These are runs of 6 systems, one row a step. Runs of the same system follow the same rule from any start.
J447, seq 1:
[[-19 -15  27  23  37   8  26 -21  16  15   7 -31   1   2 -10 -10  48  20]
 [-20  -4   9  14  10 -13 -40 -25 -30  -2  12   7  11  13   6  41   3 -45]
 [ 21  60  -8 -40  11  12  23 -12  20  15  25  10   1 -10  21  -5  -9 -17]
 [-20 -19 -14  19   5   0  32 -12  -4  24  -7  42  16 -35 -20  -3  -7  33]
 [  0 -16 -12 -17   3  15 -13  48  -3  -3 -38 -12  40  -8  -2  19  34 -33]
 [-21   4   4 -24  -6 -13   3  21   1  53  19 -10 -47  38   1  -4  16   2]
 [ -8 -10  -6  14  33 -23  -4  22  -5 -39  51  30  11  15  25   2   0  18]
 [ -1 -23  37 -23 -13  10  13 -11  48 -16   3  14  10 -21  -3   2 -15 -51]
 [ 10  -1 -44   8 -66  -9   3  -4 -28  10  14   6  -7 -12  -4 -24 -12  -8]
 [ 24 -11 -16 -15  26  28 -17  17  13   2   9 -20  26  -6 -29 -33  16  44]
 [-32 -13  49  25 -27  22 -10   9  -5   4  10 -20  -5  17 -25  44   3  11]]
J991, seq 2:
[[-15   5 -22   8 -26 -19  27  10 -14  19 -15  40 -12 -21   2   9 -34  31]
 [ -4   4 -43  -3  -1 -24   3  46  -5 -33   4  -2  23 -20  15 -26  25  25]
 [ -6 -65  -2 -12  -5   0  -9  45  18  14  -8  -4  16  -6 -32 -10 -14  11]
 [ 18   5  -5  -7 -59   0  -4  38  -8  -6  31 -24 -25  25  11  -4 -24  -1]
 [ 21 -25   5 -13  -2 -15 -30 -19  26 -45  28  19  -2   4   5 -34 -12 -22]
 [ 16  -7   5   4 -28  24 -21 -26  -7  -4   7 -20  39 -27 -22  21 -38 -31]
 [ 28  26  -9   7 -10  16  -2 -57  -3  16   8 -38 -13  -3 -13 -38  11  17]
 [ -4 -20  11  31  40   8 -41 -32 -31   4   3  -8   5  31  -8  16  29  -1]
 [ -3  27  42  -5  19  41  31  -5  17  27  12 -19   1  16   7  33  26 -18]
 [-24  15  14  11  11 -25  24 -43  -3  27  -7  35 -44  14  19   7   4  -6]
 [-15  38 -22  -8  38  -7   4  11 -17  -7  -7  31  32 -13  26  30  19  -7]]
J125, seq 3:
[[ 26 -39  -2   1 -23  11   4  35   8 -17 -10 -39  11  12   7 -18  24 -31]
 [-17 -37  12 -39   2 -27 -29   7  25  17  13   4  -7   2 -12   0 -34 -35]
 [ 18  21 -12  -4 -20   5 -15   6  -2 -37  45  32   4  -5   2  -5 -43  32]
 [ 35 -18  21  29 -19  45  17 -37  15 -15 -20 -17  12 -18 -24 -22  -4  17]
 [ -8  -2  -7  -2 -27  -3 -35 -32 -26  40 -15 -39  -5  -2 -25  12  -9 -22]
 [  5  45   2 -12  40 -11 -30 -34  -8  -7  39   5 -17  23  21   1   1   5]
 [-15  -2  35  54   5  11  18 -24  -9 -39   0  19   8   1  14  28  18   5]
 [ -9  21 -11  -5 -31 -11  36 -17   3  14 -44  -8   0 -32  18   6  17 -42]
 [ -2   4 -32 -20  52 -21  -1  -2 -12  46 -21  35 -13  12  12  -5  -1  14]
 [-13  17  -5   7  37   8   4  46 -10 -14   7  -9  32   0   5  24  18  45]
 [-23 -10  26   0 -29   4  44  29  30  13  -4 -23 -24   8   4  -8  37  -1]]
J244, seq 4:
[[ -5 -29  -5  26  11 -20 -10 -23 -11  -5 -29  -9 -22  18   0 -35  55   8]
 [ 15  17  16 -32  17   0 -49   6  -4  -6   3  -1 -11  42  18  28 -15 -39]
 [-19  23   7  12 -31 -34  38 -10   5  -7  17   1 -25 -16  25   9 -47  10]
 [  2 -17 -14  25  -3   4  -1 -15  -8 -35 -47  38  23 -25  -2  -9  26  -1]
 [ 46  19   6 -24   3  41 -14 -10   6  22 -32 -30  -1  12  -9  -3 -20  -5]
 [-26  14 -19  21 -15 -33  -4   6 -35  26  11 -32 -29  15   0   2  -4  45]
 [-17   8  24  -1  26 -13  -8  12  14 -41 -19  32 -17  24  25   5  50  -9]
 [ 22 -18  16  -9 -14  -2  13 -10   8  11 -21  -5  -6   7  22  21 -45 -62]
 [  2  24 -50   3 -31 -31  -4  -7 -22 -17   0  -5  12 -37   6 -20 -26  23]
 [  7   1  19   0  10  31 -12  -2  16  -5 -40  35 -17  11 -23 -14  14  47]
 [ 12  -5  16  17 -16  20   3  24 -23  17 -18 -51  -4  32   9  34   1 -14]]
J244, seq 5, 11 rows:
[[-26 -32 -16  23 -19 -10  -5  -6 -29  32  31 -15  26 -21 -23  20 -16  -6]
 [  5  33  -1 -17  23  19   6  -5  25 -25  33  13  14 -11   3 -28  45  17]
 [  0 -45  21   6  30  20  11 -10   2  52  10  10   4  15 -18  21 -20 -10]
 [-16  31 -26  -9  -3  -6  10  24  -8  -5  37 -30  41 -29   9  11  22  -9]
 [ -5 -27   8 -13  28   2  18 -27  34  29  12  40 -16  -2 -13 -34  13   5]
 [  4  -8 -14 -10   6  26 -12  47 -21  16  20   5  45   4  -4  44  -7 -21]
 [ -7   5   0 -14   5 -10  49   1  40   9  23 -25  -2 -28  -1 -35   5  23]
 [-14 -52 -13   5   5   6 -31  11 -15  18   8  36  19   9 -28   3  25 -13]
 [ 24  30  12 -34   7  28  16  34  32 -12  43 -21  15   4  13   2 -10  -3]
 [-33 -57  -2  26  -6 -26  17 -10   1  24  24   1   3 -20 -22  -9  -9  15]
 [  9  14   0 -19   4  33 -28  16   9 -32  22  13  41  -6  -7   3  41 -21]]
J509, seq 6, 11 rows:
[[ 23 -22  -5   8 -14  36  19 -25   4  36  14  20 -14  15 -18 -35  37  -8]
 [ -3  -6 -20   9  14   6 -26  -3 -25  14  47 -48  34  -1 -16   4  19  -2]
 [-24  34  35 -34  11  10 -14 -23  31   4  40  12  -3  -2  -5  18   4 -22]
 [ -3  -6   3  40 -26  16  42 -22 -14   1  33  40   0   2  14   8  24 -23]
 [  2 -11 -28   0  37  -2  16 -21   5   7   7  -8  56 -46  -5 -14  14 -12]
 [-19  12 -10 -34   0   7 -11 -18   3  65  10  21  -2 -10 -31   6  -8  -6]
 [  7  33 -17   2 -14  24  28  10 -12  23  37  -3 -13  22  12 -10  53   1]
 [-30 -29  19   1  45  -5  11  13  16  14  32 -24  27  -2  -1  15  31 -16]
 [-22   9  -8 -33 -21 -11  -8  17   7   3  32  33  16 -19   7  22 -16 -48]
 [ 16  -9 -22   1   0   6  40 -11  17   5  31  46  -8  -5   9 -45  21   6]
 [-12 -34 -22   7   7  18 -14  15 -11  26  16 -12  46 -23 -42  -5  22  22]]
J991, seq 7 (11 x 18):
[[-23  -1  -6  -7  32  -9  35  23  -3  51  31 -23  17   0  10  24  11 -12]
 [-33  24  -2 -28   2 -12   0  10  10  34  37  36 -33  13  -8  -1   4  28]
 [ -8  -7 -20  16 -15   2  18  21 -12 -20  33  58  19  -7  13   8  17  -4]
 [-14 -24 -25 -10  -4 -18  43  15  19  21  23 -12  29 -46  -6 -18  -5  -9]
 [-13  -8 -37 -19 -22 -17 -31  19 -19  38  28  -3  -7   1 -28 -16 -13  24]
 [ 21 -12  -8   6 -12  27  -9  26  -4 -24  59  18  12  20  -5 -19  16  16]
 [-14 -45  19  12 -24  -6  18 -16  17   3  46 -16   9 -15 -11  -5  -7 -32]
 [  1  22 -25 -28 -25  -5 -26 -25 -11  32  37  -9  -5  -3 -10  -6  -1 -37]
 [ 30   4 -15  10  28  26 -11 -37 -12   5  45  31  15   4 -11 -16  -3  20]
 [-28  -5  17  38  -2  13  17 -29 -10   9  38 -28  26 -19 -18  19  22   8]
 [-22   9  -4 -14   4   3   7 -16   0  58  14  -3 -16  11 -13  -8  56 -21]]
J447, seq 8 (11 x 18):
[[-29 -32 -26  13  33 -28 -32 -12 -18  13  -3  -6  18 -16 -25 -17  21  32]
 [  7  22  30 -29   8  37 -33  30   6  -8  -2   7   9  31   1  43   5 -25]
 [-11  18   6  14 -18 -14  67  -9   6  24  31  -4 -33   5  28  -5   2   5]
 [ -6 -36 -27   9  36 -27 -26 -20  -6 -25  -3  24  37 -26  -2 -19  13 -10]
 [ 16   7  16 -45 -23  37 -19  20  18  24 -14   6   3   9 -15  24 -26 -31]
 [-10  18 -23  20 -31 -11  45  24 -14  12  25 -12 -19  -1  11 -18  12  46]
 [ -7 -48  11  10  46  -3 -27  -7  12 -23  -8   5  24   2 -15 -12  40  -1]
 [  3   5  24 -14 -32  12 -19   6  -6  13  15  -8 -12  27   8  40 -30 -50]
 [  3  39 -28   0  -8 -17  34 -14   5  -6  40  -3 -10 -19  20 -38   2  32]
 [ -2 -48  12  15  23  22 -18 -23   9  -7 -21  30  32 -20 -36  -3   7   9]
 [  8  16   0 -12 -43  21  -1  30 -16  18 -11 -39  10   6   5  34  -3 -38]]
J509, seq 9:
[[-18  34   1  10 -20 -23  42 -24   3  15  34 -32 -29 -11  16 -12  -4  16]
 [-40  -1   2   7  33 -10 -11  13  -7 -12 -19  29  16   0   3  21  58   1]
 [ 31 -15  -6 -25   7  23  33  25  11  32  -8  12  20  -2  13  19 -34 -42]
 [-18   3 -32  -1 -22 -46  18  -3  -2  16  27 -18 -22 -16   4 -38  -4  22]
 [-15   0   0 -16  30  17 -32  37   3  -8  -6  32  11  19 -15   6  49  24]
 [ 29 -30  20 -10 -26  35  24  27  21  16  15 -17   5  12   0  11 -27 -34]
 [-18  -6 -17   8 -21 -51 -18 -20  -3 -29  35 -18 -12 -14   8 -34   5  -4]
 [  6  -2   8  -6  34  26 -35   1   4 -21   3  56  16  12 -14   9  12  18]
 [ 34 -11  10  12 -45  45  36 -14   9  16   8 -22  13 -16 -16  -1 -30  -6]
 [-22   8 -12   7  -2 -35 -26 -49 -10  -4   1 -31  -8 -14  -5 -28  35  -4]
 [  9  17  11  -5  44  29 -27  -5 -17  12   7  38   8  31   4  38   5  -4]]
J701, seq 10, 11 rows:
[[-10   5  10  44 -55   1  17 -38 -18   2  11 -15 -12 -18 -11  11 -27  16]
 [  8  20  -2  11  10   3 -33 -15 -10 -56 -14  -9  15   2  13 -10  48  -6]
 [ 20   2  21   5  16  28  25 -62   9  41 -18   8 -10   1  -6   0  -8 -20]
 [-18  48 -30  10  -6 -24  -9   1 -45  -1  -1 -11  12 -12  22  33  -6   7]
 [ -7  -3   9   0  43 -12  26 -13  24 -11 -38  37 -10  -3  15 -21  37   7]
 [ 16 -18 -16  -4   7  10   4  23 -29  46 -22  14   5  27  14  36 -18 -35]
 [-14  25 -35 -38  12 -47   9  27  14   7  -5 -14  -4 -23  19 -24  -8  18]
 [ -5 -43  20   9   9   2  -7  26   6   1 -22  42 -23  27  -9   6 -13  31]
 [ 32  -1  -9 -26 -10  12  12  59   9  -3   8 -36  16  14  21   5 -11 -26]
 [-15 -30   3   2 -35 -35  -6 -19  17   2   7 -16 -32 -10 -18 -36 -26  18]
 [ 18   6  22  -3  -2  30 -52  22  -1 -46   7   1  13  21 -11  19 -13  18]]
J125, seq 11, 11 rows:
[[-24 -20  11  19 -52   5  -1 -30  10  -8  -3 -20  15 -41 -36 -13  17  -8]
 [ 15  20 -27 -24 -13  12 -23 -34 -11  35  14  21  -9   6 -12 -17  16 -29]
 [  6  -9 -10  26  56   6 -10 -32 -21   0  37   8  33  -1  -2   8   7  10]
 [-42  17  18  22 -24   0   8 -24   7 -19   5 -17  16 -37 -15   6  45   3]
 [  0   9 -16  -7 -18   9  21 -19  -7  37   0  35 -21  11   7 -12  46 -36]
 [  3 -20 -40   5  58 -16   1   2 -21  10  10  14  43 -10  17   4  13 -12]
 [-50  10  12  -9   7  -6  12  13  26  -6  11   0  23 -39 -22   3  33  30]
 [  1  -1 -18   1 -41  24  26  25  -7  29  16  26 -18  15  -4 -16  45  -2]
 [ 21 -49 -33  -6  34  -7  -2  16  -1   9  15  -9  35   2   6 -21  18 -31]
 [-45 -17  11 -20   2 -17 -27  13  26 -10  31   6  24 -31 -32   2   1   9]
 [ 17  15  -8   0 -52  34  16   5   4  -4  44  32  -7  -1 -10 -23  13  10]]
J701, seq 12:
[[-28 -16  31  12 -20  12  45   1  21  18  21  45 -20   3  -9   7   9   8]
 [  9 -19 -33   0  -1  -6 -16  38 -25 -16  39   0  31  14  18   3  22 -34]
 [-13 -22   2 -28  20  -4   2 -24  38  30  13   0  12 -34 -34 -30  -4   4]
 [-16  12   2  10 -29  33 -19  31 -25   8  32  15  11  12 -25  33   4  31]
 [ -2  -4   4   4  19  -1  34   5  23 -14  37 -27   4   3  16 -30  48  -1]
 [-26 -41  18   9  -8  -4 -31 -26 -10  29  19   7   2   6 -24  22  -4 -34]
 [ -1  57 -10 -35  -1  14  -8  11  15 -19  42  14  25 -19   5   3   8   0]
 [ -7 -36   2  46   3   8  42 -28  -3  13  24  27   2 -10 -11 -15  14  25]
 [-14  -8 -13  -9  13  10 -33  25 -20   8  -2 -24  44  -4 -11  25  44 -32]
 [-19  26   6 -28   3   1  20 -24  28  43  26  17 -29  -5 -12 -22  18   9]
 [-17  -6  -4  28  22  -7 -11  21 -35  -6  44  24  14  23  10  37  -3  15]]

Which system made each run below?
seq 13:
[[-11   2  40  17   7   3  57 -39  24  20  -2  -9 -11 -14   9  15 -16 -14]
 [  1  -1 -47  14   3  -8  -9 -25 -39   9  -6  10  35 -22   3   1  25 -30]]
  J244
seq 14:
[[ -8 -38  -7  17  23  -5  43 -29   9  21  -2  13  35 -45  -7 -10  -3 -12]
 [-29  21 -39 -16 -17 -11 -23   4 -15  17  -7   3  15 -34 -29 -16  25  27]]
  J125
seq 15:
[[-18  -3  12   2  43 -28  34 -13  34 -19 -18  -5   7 -23  17 -18  24   6]
 [-15 -26 -18  -4 -10  -4 -17  27 -25  31 -27  35  16  -4 -12  34 -18 -14]]
  J509
seq 16, 2 rows:
[[-23 -10  -9  30 -47 -14   2 -16 -10 -38   8  16   2 -24  -4 -21  39  -1]
 [ 15 -42 -34 -17  16  -1   4  19   0  33  -7 -20  37 -12  -6 -12  14 -43]]
  J991
seq 17 (2 x 18):
[[ 29 -21 -18  23 -32 -14 -16   9 -14 -29   3 -24 -22  17   0 -38 -19  38]
 [ 23 -17  34  14   2  15 -29 -14  16 -40  -6 -39  -2  12 -13 -11 -17  25]]
  J447
seq 18 (2 x 18):
[[ 15 -24  28  22  42  28   7   5  12 -15  13 -30  15  21   2  -2  27  16]
 [-34  -4  49  -1 -19  -4   3 -13  10  28  -4 -23 -34  23  -4  32   0 -31]]
  J991
seq 19, 2 rows:
[[ 22  -5 -17 -14  12  16  40  34  21   5  15  53   0   3  11 -23  -4  25]
 [-21 -68   5   9 -14 -13  13  37  14  -5 -15  -9  25 -19 -14   6  -3 -15]]
  J447
seq 20 (2 x 18):
[[ -7 -27   5   0   9   5 -15  35  15 -51 -31  19  36 -18  -2   7  23  -4]
 [ 16 -25   2  -7 -35   8  37  26  16  26 -35 -33  -5 -10  -3  -3 -32  -6]]
  J991
seq 21, 2 rows:
[[-15  10   8 -17  61 -21   3   0  14  -4  50   3  16   8  27  10   9 -19]
 [-33 -14  11  32 -29 -14  24   5   4 -37   9  37   1 -22   2   1  17  18]]
  J125
seq 22:
[[-26  -3  27 -23  20   6  18 -14  38  21  -8  55 -10 -12 -14   4   0  -3]
 [ 18 -13 -45  22 -45  15  28  17 -36  21   4   4  13  -4   3  -8  15 -11]]
  J509
seq 23 (2 x 18):
[[ 13 -31 -26 -24   4 -24 -33   5  14 -18   8  24  -6   4  -3 -52  10  -1]
 [ 25 -29  18  -3 -27  32 -14  33   8  -5  21   5   2  19 -17   9 -47  12]]
  J447
seq 24 (2 x 18):
[[ 37 -13  -2  24 -13  32  62  22  -4  16  -5  -9  -8  21  23  -5   4   3]
 [-33  -8   8  -8  25 -64 -15  -1   9 -11  14 -21 -23  12  22  -1 -12  -4]]
  J991
seq 25:
[[ -3   5 -25 -24 -26 -17 -42   1 -12   9  36   9   2 -11 -16   0 -49  -1]
 [ 16  26   6  -9 -20  42  23  23  27 -25  17  13  11 -15 -13 -20  13  40]]
  J447
seq 26:
[[ -4 -26  11  14  17   8   7 -18  -4  45 -34  11 -15   3 -28   6 -27  40]
 [ -2  21  -8   5   5 -11  -9  41 -21 -35 -28 -30  23   3  30  32   8  -4]]
  J447
seq 27 (2 x 18):
[[ 28   2 -19 -13  53   6 -20  17  -8  11  -6   7 -12  39   8 -23  27  31]
 [-19 -20  51  27  10  15  11  21   8 -17  15   0   3  20   2  46 -16  13]]
  J991
